128 stands for zero in the data rows.
Each row has a hidden score. How much does it go up from the first row of each pair to the second? 15 means little or no change, 30 a big rise and 0 a big fall. The score is a weighted sum of the row's numbers plus the product of two more (or one squared), each taken from its middle value.
[140 120 112 133 113 160 132 142 114 120]
[100 119 109 107 111 103 134 124 148 118] ~ 14
[109  86  86 187 154 126 134 197 129 146]
[119 106 137 128 133 145 112 120 129 139] ~ 16
[127  84 125  95 110  89 124  85 131 120]
[190 180 165 145 157 115 114 122 136 116] ~ 21
[120 111  82 153 114 130 151 117 126 132]
[117 135 111 132 152 119 168 154  97 110] ~ 14
[145 134 117 115 121 138 170 138 141 167]
[100 134 167 187 114  86 109 126 150 144] ~ 17
[170 186 169 166 145 127 127 161 147 100]
[108 109 145  96 136 113  98 100 144 127] ~ 18
[125  99  94 117 123  92  99 122 146 139]
[133 143 127  96 115 128 162 120 100 121] ~ 8
[172 166 152 136  84 116 130 123 135 136]
[133 125 120 127 132 111 147 145 122 147] ~ 17
[ 94 129 127 124 128 142 156 150  93  96]
[143 120 138 145 110 122 113 161 144  77] ~ 16
[108 112 113 166 168 131 128 137 126 110]
[135 129 109  96 133 152 152 140 108 122] ~ 17
[153 149 127 120  94 104 106 103 128 155]
[ 69 121 115 119 161 132 165 134 125 102] ~ 1
[156 149 136 136 131 137 133 122 157 132]
[143 131 129 120 133 151 170 172 128 137] ~ 15
[125 133 114 127 141 134 127 160 114 104]
[115 108 141 125 146 150 174 161  99 137] ~ 12
[116 137 161 159 109 133 115 129 149 126]
[105  85  95 162 115 126 104 106 160 109] ~ 11
[159 150 125 113 126 148 143 139 163 150]
[171 138 133 187 123 143 151 155  99 163] ~ 12
[125 103 108  78 145 105  80 127 126 140]
[112 129 183 150 133 126 162 141  97 115] ~ 3
[116 105 111 114 150 126 117 109 143 158]
[144 133 156 118 130 136 153 169 128 129] ~ 14
[137 115 129 129 139 121 104 106 166 143]
[110  76  99 104 112  83  89 111 126 143] ~ 16
[113  96 117 105 141 108 116 109 122 157]
[116 115 102 111 125 108 112  96 139 134] ~ 12
[125 104 106  95 104 104  82  83 126 134]
[116 112  91 113 110 113  94 105 130 125] ~ 13
[119 118 105  90 143 118  83  98 134 130]
[143 149 120 146  95 122 123 112  94  93] ~ 3
[135 109 109 119 123 104 131 103 146 116]
[147 101 116 122 163 134 165 141 131 106] ~ 18
[157 129 120  95 114 135 155 134 118 110]
[102  96 116 130 133 117 110 103 135 121] ~ 19
[110 123 106 108 121 150 138 134 145 105]
[118 118  95 127 102  87 113  98 153 135] ~ 16
[160 138 135 126 117 137 158 113 145 174]
[152 136 134 110 102 175 122 139 146 143] ~ 18
[112 132 165 146 137 138 143 161  84  96]
[138 108 126 122 128 135 135 137 151 163] ~ 20
[ 99 122 105 118 157 145 152 149 148 138]
[126 114 162 125 129 148  94 105 143 129] ~ 25
[134 123 114  93 148 153 151 152 134 131]
[109 133 134 124 127 125 145 136  91 124] ~ 13
[117 152 123  96 129 149 163 133 124  88]
[148 144 145 116  87 129 124 108 113 111] ~ 18
[108 128 154 172 115 122 103 141 164 144]
[126 133 102 124 135  97  86  99 143 149] ~ 15
[ 99  97 104 108 111 118 114 113 109 145]
[119  91 114 104 135  93 101 104 136 106] ~ 13
[117 131 173 160 126 102 106 122 129  90]
[118 146 104 121 147 140 112 140 153 115] ~ 16
[117 123 126 136 125 120 125 118 124 176]
[165 164 129 122  67  99 140 114 126  93] ~ 2
[104 115 107 113 140 113  97 103 123 130]
[100 115 141 119 145 135 160 153 101 139] ~ 10
[113 111 138 135 156 153 133 164  89  88]
[113 109 109 105  98 107 115 111 131 150] ~ 18
[115 129 129 132 156 129 175 160  92 114]
[124 126 110 113 143 151 166 138 109 109] ~ 17
[152 153 128 113 127 149 139 135 137 173]
[118 129 136 126 155 121 137 112 120 138] ~ 10
[100 126 113 118 134 121 108 120 161 149]
[171 176 166 133 116 110 117 136 135 151] ~ 18
[186 157 122 135 130 118 139 112 121 152]
[ 97  96  81  92 140 116  95  85 126 127] ~ 17
[103 121 144 133 125 109 174 137 115 150]
[151 132 125 129 112 172 148 127 135 151] ~ 19
[133 152 115 113 102  92  93 123 141 142]
[114  89  68 194 184 141 155 165 142 116] ~ 10
[101  94  97  96 121 115  83  98 133 114]
[116 142 132 172 116 116 131 120 130 143] ~ 9
[ 82 105 127 104 142 129 106 105 118 111]
[121 162 136 120 125 168 138 117 156 145] ~ 11
[112 119  75 155 142 136 151 119 151 114]
[162 144 125 126 120 123  90 137 131 148] ~ 29
[168 173 149 187 111 121 115 111 145 144]
[122 104 152 138 136 127 132 148 104  92] ~ 15
[124 122 107 113 125 144 148 145 105 107]
[123 102 105 100 132 111 111 106 154 141] ~ 20
[110 146 137 150 114  85 103 120 113  89]
[105 100 119 133 116 123 109 135 147 139] ~ 19
[125  97 118  90 126 114  71 118 128 136]
[106  94 125  96 117 118 112 114 137 140] ~ 10
[123 113 119  81 147 118  93 102 114 117]
[112  91 122 103 143 112  90  91 129 140] ~ 15
[179 164 144 169 143 128 120 146 134 173]
[124 146 155 138 146 124 141 128  77 126] ~ 9
[146 116 101 118 163 136 133 102 130  99]
[118 130 121 120 116 128 121  59 128 161] ~ 18
[143  98 104 105 118 111 119 105 125 117]
[152 120 139 133  95 155 153 114 105 101] ~ 5
[ 72 117 122 108 141  84  74 143 131  82]
[123  87 116 133 112 128 121  92 129  83] ~ 5
[111  95 121 104 130 128 111  87 140 141]
[102  96 111  93 121 108  99 126 143 130] ~ 17
[118 118 181 170 143  84  94 127 164 116]
[105 151 158 147 122 145 131 109  91 164] ~ 21
[181 145 147 177 100 134 136 162 127 165]
[156 142 172 179 125 133 165 155 141 106] ~ 9
[137  98 105 155 152 123 154 149 150 147]
[110 104 106 112 130 129 112 113 144 146] ~ 16
[112  90 117 102 131 116 112 127 138 136]
[105 138 123 136 123 151 118 119 144 163] ~ 14
[103 123 112  92 130 152 129 121 126 132]
[175 157 127 138 126 123 130 122 142 125] ~ 13
[145 159 158 165 135 139 164 153 118 151]
[115 114 139 145 159 125 146 162  74  89] ~ 15
[121 113 114  87 130 131  94  95 155 145]
[148 141 130 113 117 115  97 112 129 130] ~ 13
[118 135 138 139 162 151 140 157  98 105]
[111 106  98 155 118 131 114 145 136 107] ~ 15
[126  96  96 177 152 118 144 128 147 102]
[ 80 118 140 118 128 104 101 105 154 124] ~ 20
[124 128 129 118 145 133 151 120 136  92]
[143 117 104 133 113 105 104 113 148 124] ~ 21
[116 127 105 110 136 102 109  98 148 127]
[160 165 149 173 113 144 135 155 126 188] ~ 19
[113 133 171 175 124  85  96 133 129 156]
[129 150 114 212 125  95 168 173 139 117] ~ 2
[134 108 133 127 115 163 150 149 136 124]
[124 128 117 124 136 113 136 141 135 124] ~ 15
[162 115 172 124 151 122 147 148 128 132]
[129 142 144 130 100 166 124 133 130 118] ~ 11
[103 113  72 167 130 128 118 125 125 132]
[110 107  94  87 110 170 138 127 121 120] ~ 17
[ 94  97 114 120 124 125 106 119 125 133]
[120 113  85 126 127 112 115 135 144 107] ~ 11
[140 131 124 185 143 139 101 137 126 152]
[139 101 108 104 144 149 150 142 131  92] ~ 11
[106 123  95 149 117 131 113  85 151  88]
[108 141 179 168 135  95 115 121 155 134] ~ 18
[115  96 111 105 121 108 115 126 146 134]
[160 132 158 119 140 111 111 130 149 125] ~ 18
[127 106 104 106 150 108  96 136 133 146]
[154 171 139 193  98 163 153 159 113 141] ~ 4
[130 105 116 135 134 133  94 112 127  96]
[138 103 102 108 127 116 105 125 123 143] ~ 20
[139 152 120 104  87 145 123 112  91 136]
[182 182 160 210  94 146 136 164 144 192] ~ 14
[107 107 107  97 131 102 108 111 145 138]
[110 136 116 140 154 119 151 128 132 120] ~ 6
[120 109 123 125 106 118  87 113 157 132]
[193 175 175 153 149 150 123 156 168 137] ~ 20
[ 93  97 114 102 131 110  97 103 131 130]
[108 104 106 112 112 122 125 114 132 150] ~ 13
[ 78 119 129 121 157 120 141 153 131 119]
[160 170 159 194 105 108 112 143 157 139] ~ 21
[101 134 138 119 136 147 147 149  87 147]
[135 132 142 112 138 144 148 158 105 116] ~ 13
[186 173 154 156 151 118 140 153 138 160]
[115  96  96  86 141 117  93 125 148 137] ~ 17
[115 107 126 152 151 134 114 152 142 130]
[136 117 113 110 156 159 144 126 135  85] ~ 10
[148 128 130 125  85 121 112 112 106 165]
[130 139 101  88 125  97 103 101 125 152] ~ 16
[115 181 157 155  98 142 132 154  94 106]
[149 146  98 123 159 154 159 188 145 129] ~ 15
[165 149 145 133 133 116 152 113 132 129]
[159 165 182 181  91 158 133 128 134 143] ~ 16
[106 117 108 114 121 125 104 104 141 134]
[116 128 115 125 148 134 115 133 134 131] ~ 14
[127  98 110 111 137 111 110 129 138 142]
[132 139 117 140 153 101 165 150 106 102] ~ 4
[172 149 168 131 129 117 149 146 117 121]
[ 73 109 134 141 152 119 134 156 108 153] ~ 14
[145 132 124  96 130 109 113 104 131 118]
[114 113  96 104 132  98  97 104 144 117] ~ 15
[113 133 142 128 145 140 161 152  82 134]
[136 111 103 120 117 122 113 124 109 135] ~ 18
[166 131 119 106 111 165 142 122 156 149]
[108 110 122 129 144 105 100 110 125 112] ~ 15
[113  88  96  87 125 145 115 121 124  98]
[109  99 139 136 154 152 157 167 106 135] ~ 14
[179 136 117 144 162 108 141 110 147 109]
[126 159 172 144  82 104 140 118 103 113] ~ 12
[130  81 107 116 144 125 108 123 120 110]
[135 118 100  95 134 111 106 124 138 166] ~ 18
[137 137 127 140 140 138 147 154 150 120]
[144 121 113 114 120 172 145 141 118  80] ~ 10
[115 132 113 121 140 103 133 121 163 156]
[126 118 102 123 135 136 153 154 169  79] ~ 17
